(in the rows, 128 means zero)
Each path below is one point turned by a fixed rotation once a step. After each direction that follows a path, write how fast that rotation turns it, in deg/step (0 if it stays still).
Each turn is a multiple of 5 degrees from 10 to 175, or 0.
Each row of a path follows its step; steps can be skipped.
Path 1:
step 0: [125 131 129 131 126 122 129 135 136 130 121 141 118 130 118 126 124 127
 128 128 130 130 126 131 121 137 131 121 128 132]
step 1: [133 124 119 137 133 122 127 133 126 122 133 123 129 137 120 134 125 135
 131 131 126 123 135 130 129 127 119 125 133 124]
step 2: [120 126 112 134 127 139 132 128 134 126 121 131 125 125 133 131 129 121
 128 131 127 127 127 122 133 130 125 123 131 136]
step 3: [128 138 125 128 133 119 135 133 132 133 122 129 116 132 126 130 125 135
 123 133 130 120 122 131 121 133 127 131 124 131]
step 4: [124 123 127 143 132 122 133 142 126 124 126 127 133 138 124 128 125 129
 126 126 123 132 128 125 133 126 129 126 137 128]
step 5: [130 130 112 136 133 133 131 118 126 133 122 126 120 125 130 127 134 129
 129 135 123 126 126 124 131 121 125 132 130 129]
step 6: [119 135 135 129 139 133 135 132 131 130 123 139 127 133 125 129 126 131
 124 132 133 123 118 130 129 131 130 133 127 135]
step 7: [123 129 124 134 134 115 129 131 125 125 127 128 122 134 122 124 127 135
 133 126 121 138 126 135 128 119 129 126 133 122]
step 8: [132 126 123 143 134 140 122 117 128 128 125 136 128 131 121 131 131 126
 128 133 127 129 128 125 131 128 126 128 135 129]
step 9: [119 133 123 117 137 131 131 126 132 122 125 135 123 127 125 131 126 135
 134 130 128 123 123 136 127 126 120 129 128 136]
step 10: [124 129 128 138 133 119 124 133 132 128 126 135 121 133 124 132 121 123
 128 125 129 138 124 133 123 134 129 118 132 123]
step 11: [135 124 122 137 128 131 126 122 129 124 125 125 126 131 122 136 129 140
 128 128 121 125 134 128 129 128 116 125 136 132]
[128 127 129 125 130 125 128 129 129 130 128 129 129 127 124 126 128 126
 130 127 126 125 126 129 127 131 128 132 129 132]	120
[130 123 127 128 129 128 130 126 128 127 126 127 132 127 125 128 128 129
 127 130 124 129 131 127 128 130 128 128 130 123]	110
[124 127 128 125 129 128 129 131 126 122 129 127 132 130 130 129 128 130
 128 128 128 128 129 130 130 127 127 129 130 130]	140
Path 2:
step 0: [128 128 140 136 126 125 125 127 130 126 126 136 123 131 123 126 137 132
 118 127 120 129 128 131 135 126 132 137 115 130]
step 1: [123 131 125 120 131 132 129 128 130 122 123 124 117 135 126 141 120 118
 128 136 123 131 130 125 137 134 125 125 126 128]
step 2: [127 122 127 131 127 124 131 137 128 121 125 131 127 134 140 134 132 136
 127 113 131 127 126 119 132 126 132 127 132 121]
step 3: [125 124 132 124 134 123 123 132 135 129 136 138 125 127 133 131 126 121
 126 131 120 114 126 133 121 133 133 131 125 135]
step 4: [118 130 131 129 126 135 124 123 129 126 130 123 142 127 128 135 114 131
 134 126 120 134 128 123 127 129 137 124 132 125]
step 5: [133 137 124 133 127 128 132 122 132 123 134 127 125 134 122 127 131 136
 117 114 125 122 126 133 121 130 133 135 129 124]
step 6: [117 135 128 125 131 125 126 134 129 124 123 122 132 127 126 131 129 129
 127 137 125 128 127 142 139 128 130 136 119 134]
step 7: [132 132 126 135 126 132 126 122 126 130 126 135 123 130 135 142 122 129
 128 123 129 137 125 127 140 134 124 133 130 118]
step 8: [125 127 126 120 129 121 126 142 138 124 127 132 119 129 127 127 129 125
 123 127 135 124 124 133 123 127 134 125 131 113]
step 9: [125 126 137 130 128 120 118 130 130 138 127 136 136 138 129 131 122 134
 137 133 118 122 127 127 133 123 129 128 129 129]
step 10: [129 128 125 128 125 126 122 117 136 123 129 132 130 127 117 133 120 124
 113 125 125 131 126 120 128 134 133 122 135 130]
step 11: [120 139 127 119 134 124 129 131 132 126 123 121 127 132 126 125 129 134
 126 119 123 128 128 122 125 115 132 136 121 130]
[122 125 128 130 129 126 131 124 129 130 128 127 125 130 127 129 127 128
 129 126 130 129 125 131 128 127 129 127 128 130]	0
[127 130 131 129 126 125 129 131 125 130 133 128 128 126 127 130 126 127
 128 129 125 128 127 129 130 128 126 125 126 130]	125
[127 127 127 130 128 124 126 131 127 124 131 126 128 132 128 125 130 130
 130 127 128 126 128 129 128 129 124 130 131 129]	115
Path 3:
step 0: [133 135 127 123 141 129 129 128 124 125 140 129 139 118 134 125 123 123
 129 133 128 125 127 121 124 127 134 128 130 120]
step 1: [124 136 129 135 129 136 130 128 139 125 134 136 134 124 128 124 125 120
 134 121 120 129 127 126 117 123 126 129 123 134]
step 2: [118 131 130 133 125 138 129 126 134 135 135 132 122 127 113 128 133 128
 123 131 127 122 132 136 127 126 119 130 133 127]
step 3: [125 130 126 123 132 134 136 133 119 139 131 119 129 129 125 134 130 132
 134 128 127 119 126 133 127 128 133 132 142 121]
step 4: [136 128 132 122 135 134 133 128 127 123 130 122 131 119 134 128 133 132
 128 130 116 132 119 124 120 122 137 132 132 126]
step 5: [132 138 131 129 128 132 123 124 129 118 137 133 130 119 127 112 127 122
 125 133 120 121 128 126 124 131 126 127 127 128]
step 6: [126 143 121 135 121 131 130 130 133 133 136 133 132 131 124 124 129 126
 132 124 133 125 124 139 118 131 123 127 134 132]
step 7: [121 130 126 126 136 134 136 130 128 139 132 128 131 124 122 137 134 136
 125 138 132 134 125 133 122 123 121 132 131 123]
step 8: [124 126 129 122 143 135 138 133 123 131 134 126 132 121 130 126 126 122
 129 129 121 122 128 122 133 124 132 132 131 119]
step 9: [134 128 135 131 130 135 128 126 136 122 136 129 129 122 125 122 128 125
 134 115 115 125 124 129 123 123 135 127 130 130]
step 10: [128 139 133 134 117 134 122 124 128 124 136 129 125 122 118 129 130 133
 127 136 124 121 131 133 120 127 123 127 134 129]
step 11: [126 140 119 124 126 134 133 133 125 138 131 119 133 132 131 131 131 126
 124 135 131 121 126 131 120 130 126 133 139 127]
[130 133 131 125 131 125 128 127 129 124 128 129 127 127 127 129 127 127
 127 124 127 127 130 129 128 128 129 130 126 130]	85
[132 129 126 129 129 130 127 128 127 131 130 129 123 128 129 132 130 128
 131 129 129 127 130 130 129 130 125 128 128 131]	90
[126 128 126 127 131 130 124 129 128 128 125 125 129 124 133 128 128 126
 128 127 126 129 128 127 128 127 126 129 127 129]	95
[129 129 125 129 130 125 130 130 128 128 130 132 131 126 129 126 128 128
 128 128 132 130 125 129 129 128 124 128 125 127]	55
[130 126 128 127 127 129 131 127 132 130 126 127 129 127 128 129 130 130
 131 124 127 132 126 128 124 127 128 127 127 132]	135
Path 4:
step 0: [123 131 120 124 135 125 121 129 120 123 133 125 127 128 129 120 130 124
 135 129 136 130 125 127 138 121 136 135 120 126]
step 1: [122 130 120 131 129 129 136 121 135 126 118 129 128 125 124 126 131 122
 128 126 129 125 138 118 121 124 126 135 136 124]
step 2: [128 132 138 121 130 125 133 129 128 127 127 128 135 124 122 136 126 117
 125 136 128 119 127 135 125 131 135 130 123 137]
step 3: [124 132 123 128 137 129 122 130 133 124 129 125 124 124 129 129 121 133
 124 132 123 143 136 124 136 134 132 127 123 134]
step 4: [114 133 130 133 119 138 135 133 120 131 132 127 120 125 130 125 127 128
 130 127 122 125 136 131 124 122 127 131 128 123]
step 5: [123 129 124 124 137 125 133 125 123 126 123 131 139 128 121 131 131 132
 137 125 137 127 129 138 127 126 129 121 120 124]
step 6: [128 124 119 130 132 131 134 120 144 133 130 129 128 127 133 131 123 128
 120 129 129 128 130 135 128 138 124 137 129 127]
step 7: [121 122 137 132 128 128 126 130 129 124 135 129 123 131 134 125 127 126
 132 134 128 128 124 135 123 118 131 132 124 144]
step 8: [128 128 129 125 139 126 121 117 125 125 127 127 118 124 120 126 129 131
 131 133 128 136 135 125 126 122 123 126 125 117]
step 9: [127 134 120 118 121 136 134 131 132 139 124 131 125 127 129 133 131 125
 130 140 132 121 126 129 120 125 126 130 128 125]
step 10: [131 126 128 132 132 122 130 130 131 128 125 138 133 112 128 129 124 133
 127 129 131 131 123 132 126 125 136 120 128 140]
step 11: [128 128 129 128 136 128 133 127 130 132 143 129 115 132 125 125 128 132
 121 128 120 132 130 131 131 132 136 128 136 123]
[127 126 130 131 127 129 130 129 126 128 129 124 131 125 128 130 127 129
 131 131 127 124 124 127 126 127 128 128 128 129]	140
[128 127 129 128 131 127 130 128 132 129 127 128 128 126 127 130 132 127
 128 126 129 126 127 130 130 130 128 128 133 133]	85
Path 5:
step 0: [132 126 126 119 124 120 124 117 133 132 129 126 122 125 128 123 126 131
 125 130 143 127 132 129 120 124 131 125 124 118]
step 1: [130 131 129 130 127 125 118 140 131 126 132 130 133 130 129 130 129 127
 131 122 135 123 133 126 128 109 129 132 134 127]
step 2: [129 131 132 127 124 133 117 125 125 136 131 128 132 119 129 123 121 119
 128 132 121 137 128 139 126 122 134 132 127 132]
step 3: [121 140 130 124 120 119 134 123 131 127 128 126 144 126 129 132 129 129
 127 129 134 133 128 135 127 130 122 126 132 131]
step 4: [128 132 130 129 141 134 131 129 139 126 127 128 127 130 130 128 135 116
 125 125 140 137 132 134 124 128 132 127 126 123]
step 5: [138 135 136 131 128 133 127 138 134 128 123 119 132 130 122 131 136 130
 133 132 120 129 119 132 130 125 125 135 129 128]
step 6: [129 129 125 125 128 132 133 123 123 126 118 130 129 132 130 130 130 127
 118 130 111 137 134 133 120 131 125 129 132 128]
step 7: [128 129 131 124 132 129 137 132 122 116 121 129 132 133 136 130 129 130
 125 133 136 121 124 130 132 140 133 134 130 130]
step 8: [129 121 133 130 127 130 127 130 128 125 127 125 112 132 130 140 130 128
 137 124 129 134 128 130 126 137 128 129 120 118]
step 9: [137 125 128 130 132 122 132 124 118 122 125 130 126 126 126 131 135 136
 134 130 118 122 134 125 138 120 126 132 122 130]
step 10: [126 123 118 129 123 128 126 118 126 124 127 132 121 117 133 130 126 122
 120 133 124 116 128 125 122 131 132 134 129 123]
step 11: [120 127 126 131 125 124 127 135 124 117 138 128 126 122 138 134 125 129
 132 121 133 128 121 117 130 127 124 129 127 137]
[126 127 130 125 125 130 130 126 125 126 131 128 130 132 128 130 125 124
 127 128 128 128 125 128 129 128 130 126 128 129]	85
[130 127 129 128 133 130 127 128 127 128 129 130 130 127 128 124 128 126
 128 132 129 125 127 130 131 129 133 129 127 129]	140
Path 6:
step 0: [131 128 117 138 125 131 119 125 119 131 127 127 135 129 138 133 134 130
 131 133 128 134 125 126 122 120 137 127 135 130]
step 1: [121 113 125 128 131 128 127 116 128 129 130 126 131 129 120 138 140 124
 123 127 131 131 124 134 130 128 123 132 128 130]
step 2: [129 133 122 128 130 120 128 122 137 128 121 124 120 126 117 130 127 124
 122 123 115 121 124 126 121 130 132 134 122 129]
step 3: [127 132 126 130 135 135 127 128 121 128 135 126 130 125 118 121 122 136
 132 130 125 133 134 121 115 128 130 133 122 119]
step 4: [122 134 122 120 128 132 129 125 124 132 131 126 125 136 134 128 140 129
 129 138 136 133 131 130 130 131 141 132 128 123]
step 5: [129 123 126 132 135 129 138 118 132 130 114 136 131 123 126 133 132 122
 135 138 128 126 125 135 130 128 129 127 131 124]
step 6: [131 136 123 130 123 130 134 122 127 125 119 131 126 127 121 123 129 121
 126 123 132 133 123 122 120 123 117 135 124 137]
step 7: [136 134 132 128 125 130 127 122 127 129 139 112 127 127 123 126 128 124
 127 132 126 138 127 132 117 126 131 122 131 127]
step 8: [129 124 126 136 139 129 127 119 132 135 131 125 125 132 141 133 129 131
 128 124 128 137 126 125 127 137 136 134 131 126]
step 9: [126 124 129 134 139 131 134 124 129 123 130 132 130 124 129 130 140 127
 122 137 121 121 127 124 132 119 129 136 120 132]
step 10: [131 133 117 131 119 121 123 130 132 123 123 129 133 127 122 134 131 130
 126 134 125 134 130 134 120 121 124 136 119 124]
step 11: [123 122 125 130 122 129 122 119 131 134 132 122 124 132 114 125 129 131
 141 133 128 135 131 123 123 130 129 130 134 130]
[129 133 130 125 129 130 133 127 126 129 126 130 127 128 128 126 126 125
 130 129 132 129 127 129 128 130 127 126 129 126]	40
[127 128 132 127 123 129 126 125 128 126 125 127 127 128 125 129 127 127
 127 128 125 130 129 126 127 132 126 127 128 128]	80
Path 7:
step 0: [127 131 123 129 128 122 123 125 130 124 119 127 123 123 136 126 132 129
 132 129 126 120 123 114 131 128 131 128 123 136]
step 1: [131 129 128 123 138 127 137 131 141 129 128 124 134 131 135 125 129 131
 131 127 135 125 122 127 127 135 125 126 135 131]
step 2: [112 129 121 123 129 129 132 128 129 132 126 130 123 133 133 129 132 126
 124 117 134 126 129 129 126 125 127 131 124 120]
step 3: [128 126 126 127 134 123 135 133 119 125 132 128 131 125 128 126 130 119
 123 128 125 125 126 128 135 124 115 137 128 130]
step 4: [130 119 125 129 125 121 118 127 129 136 124 127 123 130 131 133 125 121
 118 133 131 127 127 122 128 134 122 127 133 128]
step 5: [127 128 137 125 120 126 130 117 129 116 126 126 127 128 137 130 131 129
 128 132 132 124 122 130 128 133 120 124 127 128]
step 6: [130 124 125 126 131 130 129 127 134 128 123 129 126 119 128 136 131 128
 136 121 135 131 125 126 119 119 120 125 131 128]
step 7: [121 126 119 121 130 128 126 124 125 130 132 119 136 127 127 125 129 134
 124 132 130 124 121 124 123 121 127 129 120 131]
step 8: [126 120 126 128 141 126 122 126 124 128 122 129 130 133 128 124 128 128
 132 124 124 129 117 130 130 136 127 135 132 125]
step 9: [120 125 132 125 122 126 126 134 134 130 127 131 127 130 128 131 128 133
 127 122 124 126 122 120 141 131 120 123 124 129]
step 10: [132 127 132 124 127 123 132 126 132 122 123 126 130 122 130 123 123 121
 126 118 140 124 131 121 131 131 128 136 126 133]
step 11: [128 120 125 123 138 131 129 128 138 124 127 128 125 126 135 130 132 124
 116 130 131 122 129 129 128 122 129 120 130 126]
[125 126 126 127 126 129 126 131 131 131 129 129 127 130 126 127 125 130
 127 131 131 130 130 127 127 128 125 125 126 128]	145
